Look-ups in named tables: a row name and a column name give one cell, copied from the table.

fomilo:
            pul   getim     pon    bufe     led  vubare     zub
rut      -0.270   0.191   0.348   0.652   0.696  -0.440  -0.413
naka     -0.188  -0.228  -0.485  -0.143   0.113  -0.057   0.218
zabifu   -0.028  -0.133  -0.369   0.047  -0.101   0.040   0.457
gemepon  -0.252  -0.680  -0.214  -0.439   0.258  -0.229  -0.162
sof       0.014  -0.127  -0.318   0.083  -0.154   0.058   0.499
lun      -0.134  -0.386  -0.071  -0.031   0.273  -0.797  -0.138

What is the bufe of lun in fomilo?
-0.031
What is the pul of rut in fomilo?
-0.270
What is the led of lun in fomilo?
0.273
What is the bufe of sof in fomilo?
0.083
What is the zub of lun in fomilo?
-0.138
What is the pon of lun in fomilo?
-0.071
What is the led of gemepon in fomilo?
0.258

Table mup
        vus  notu  kab  gug  zad  boba  mapozo  sekili  vul  lukat
rer     138    84  193   60  165   134     124      86   66    154
siv     125   100  144   63  146   142     115     106  102    129
fezute  123   112  138   72  157   150     120     107   99    126

fezute, lukat -> 126
rer, gug -> 60
rer, mapozo -> 124
rer, zad -> 165
rer, notu -> 84
siv, zad -> 146
siv, vus -> 125
rer, vus -> 138
fezute, gug -> 72
rer, sekili -> 86
fezute, kab -> 138
rer, lukat -> 154
siv, gug -> 63
fezute, boba -> 150
Row with the largest kab: rer

lav.csv
,dig,pemufo,vimila,lub,lukaduk,zev,talotok,tegup
bimi,0.5,0.7,0.5,0.7,0.8,0.6,0.6,0.4
kezute,0.5,0.7,0.7,0.7,0.9,0.5,0.9,0.6
gena,0.8,0.7,0.7,0.6,0.5,0.6,0.7,0.8
luzog,0.6,0.7,0.5,0.7,0.5,0.7,0.9,0.8
gunin,0.6,0.5,0.7,0.2,0.6,0.6,0.7,0.5
muge,0.5,0.4,0.6,0.8,0.7,0.6,0.6,1.0
pumosi,0.7,0.6,0.5,0.5,0.5,0.3,0.4,0.8
gog,0.9,0.7,0.5,0.5,0.6,0.8,0.6,0.6
sofo,0.7,0.6,0.5,0.2,0.8,0.5,0.8,0.7
dud,0.9,0.8,0.7,0.5,0.5,0.9,0.7,0.6

What is the zev of bimi in lav? 0.6
What is the pemufo of luzog in lav? 0.7
What is the dig of gog in lav? 0.9
What is the lub of pumosi in lav? 0.5
What is the pemufo of sofo in lav? 0.6
What is the zev of gunin in lav? 0.6
What is the talotok of gena in lav? 0.7
What is the lub of dud in lav? 0.5
What is the dig of gena in lav? 0.8
What is the zev of luzog in lav? 0.7
What is the lukaduk of dud in lav? 0.5
What is the vimila of dud in lav? 0.7
What is the lukaduk of luzog in lav? 0.5
What is the dig of bimi in lav? 0.5
What is the lukaduk of muge in lav? 0.7

rovimu:
fields: tosa, rezek, zud
vulipa: [119, 149, 134]
zum: [133, 140, 78]
mufegi: [142, 130, 49]
mureg: [130, 130, 90]
zupu: [119, 232, 128]
pef: [52, 124, 70]
gan: [181, 106, 113]

tosa of zupu: 119
zud of vulipa: 134
rezek of zupu: 232
tosa of zum: 133
zud of zupu: 128
rezek of zum: 140
tosa of mureg: 130
rezek of pef: 124
rezek of vulipa: 149
Row with the largest tosa: gan

kof
|  | virip | fidamel | gurigo | luk | zir | rebup | sigesa | favu |
|---|---|---|---|---|---|---|---|---|
| pinor | 61 | 122 | 213 | 160 | 146 | 137 | 109 | 223 |
| berora | 102 | 98 | 166 | 159 | 108 | 121 | 151 | 165 |
| kesipo | 186 | 123 | 82 | 150 | 101 | 130 | 176 | 84 |
| dek | 149 | 163 | 128 | 109 | 163 | 124 | 165 | 148 |

What is the rebup of pinor in kof?
137
What is the gurigo of dek in kof?
128
What is the virip of kesipo in kof?
186
What is the fidamel of pinor in kof?
122
What is the gurigo of kesipo in kof?
82
What is the gurigo of pinor in kof?
213
What is the luk of kesipo in kof?
150
What is the sigesa of berora in kof?
151
What is the favu of pinor in kof?
223
What is the sigesa of dek in kof?
165
What is the zir of kesipo in kof?
101
What is the favu of dek in kof?
148
What is the virip of pinor in kof?
61
What is the virip of dek in kof?
149
What is the luk of berora in kof?
159
What is the gurigo of berora in kof?
166
What is the sigesa of kesipo in kof?
176

radodo:
,zis,potuvi,kab,zuv,mivi
nerudi,120,196,168,114,121
dugup,163,135,92,223,118
bipel,160,64,128,135,139
bipunon,154,147,175,120,92
gata,164,190,79,161,111
rugaza,144,121,58,64,135

What is the kab of bipunon in radodo?
175
What is the mivi of nerudi in radodo?
121
What is the kab of rugaza in radodo?
58
What is the mivi of bipel in radodo?
139
What is the mivi of gata in radodo?
111
What is the zis of rugaza in radodo?
144
What is the zuv of nerudi in radodo?
114
Which row has the largest potuvi? nerudi

tupibuz
fields: zeti, mun, benotop, zusam, ged, famukov, rafo
meb: [10.86, 32.05, -22.90, -1.39, 33.57, -30.11, 10.16]
zuk: [21.63, 50.91, -41.22, -19.93, 46.13, -33.49, 19.49]
miliv: [-1.26, 21.21, -15.06, 8.44, 28.97, -19.76, -2.65]
gaviv: [-13.73, 29.78, 12.05, 6.38, 28.40, -18.45, -9.14]
ber: [-19.50, 12.59, -3.48, 17.41, 25.73, -4.61, -22.50]
siv: [28.72, 62.94, -42.39, -23.18, 57.34, -51.58, 28.48]
basu: [-7.31, 29.28, -14.41, 4.29, 33.04, -12.68, -12.23]
godo: [22.59, 50.55, -19.68, -12.58, 38.13, -44.65, 23.99]
las: [30.12, 58.61, -40.12, -21.08, 51.68, -50.34, 30.33]
vos: [-19.19, 12.74, 3.60, 14.23, 23.43, -6.32, -17.28]

benotop of gaviv is 12.05
zusam of siv is -23.18
famukov of zuk is -33.49
rafo of meb is 10.16
mun of gaviv is 29.78
ged of meb is 33.57
rafo of gaviv is -9.14
mun of las is 58.61
zusam of ber is 17.41
Which row has the largest zeti? las

Table bir
,sizap,vinup,lus,vak,kep,rar
kogule,117,108,105,205,205,146
tanob,117,59,68,164,164,118
suta,146,43,164,118,118,118
fevota,134,117,116,149,149,204
remakeb,121,29,108,122,122,116
luba,117,43,65,142,142,116
kagosuz,143,37,164,118,118,118
tolavik,206,103,130,118,118,142
doma,158,51,164,120,120,118
zuner,187,114,122,120,120,174

tolavik, sizap -> 206
zuner, lus -> 122
remakeb, vinup -> 29
kagosuz, vinup -> 37
doma, sizap -> 158
tolavik, vinup -> 103
zuner, kep -> 120
doma, rar -> 118

Table mumap
|  | zun | boz | davod | vabed | lon |
|---|---|---|---|---|---|
| lup | 8.71 | -6.71 | -7.83 | 8.89 | 7.37 |
| dipe | -2.96 | -8.71 | 5.36 | 8.45 | -4.00 |
| laber | 7.39 | -8.34 | -1.96 | 8.87 | -2.12 |
| bapit | 7.26 | 3.06 | -6.95 | -6.25 | 1.19 |
| pubabis | 0.31 | -4.40 | 8.24 | 3.54 | -3.61 |
| nam | -0.71 | -8.12 | 3.93 | 5.22 | 4.41 |
| rofubo | -8.29 | 4.27 | 7.25 | 4.59 | -0.36 |
| tibali | -1.05 | -5.89 | 4.73 | 7.13 | -7.31 |
| nomolov | 3.45 | -8.22 | 1.72 | -1.81 | -1.85 |
| vur | 7.08 | 0.49 | 7.91 | -4.25 | -0.60 |

What is the lon of bapit in mumap?
1.19
What is the zun of bapit in mumap?
7.26
What is the davod of tibali in mumap?
4.73
What is the lon of pubabis in mumap?
-3.61
What is the vabed of pubabis in mumap?
3.54
What is the vabed of vur in mumap?
-4.25
What is the lon of rofubo in mumap?
-0.36
What is the zun of nam in mumap?
-0.71
What is the vabed of bapit in mumap?
-6.25
What is the lon of nomolov in mumap?
-1.85
What is the boz of bapit in mumap?
3.06
What is the zun of nomolov in mumap?
3.45
What is the zun of dipe in mumap?
-2.96
What is the boz of nomolov in mumap?
-8.22
What is the boz of vur in mumap?
0.49
What is the vabed of nomolov in mumap?
-1.81
What is the zun of vur in mumap?
7.08
Row with the largest boz: rofubo

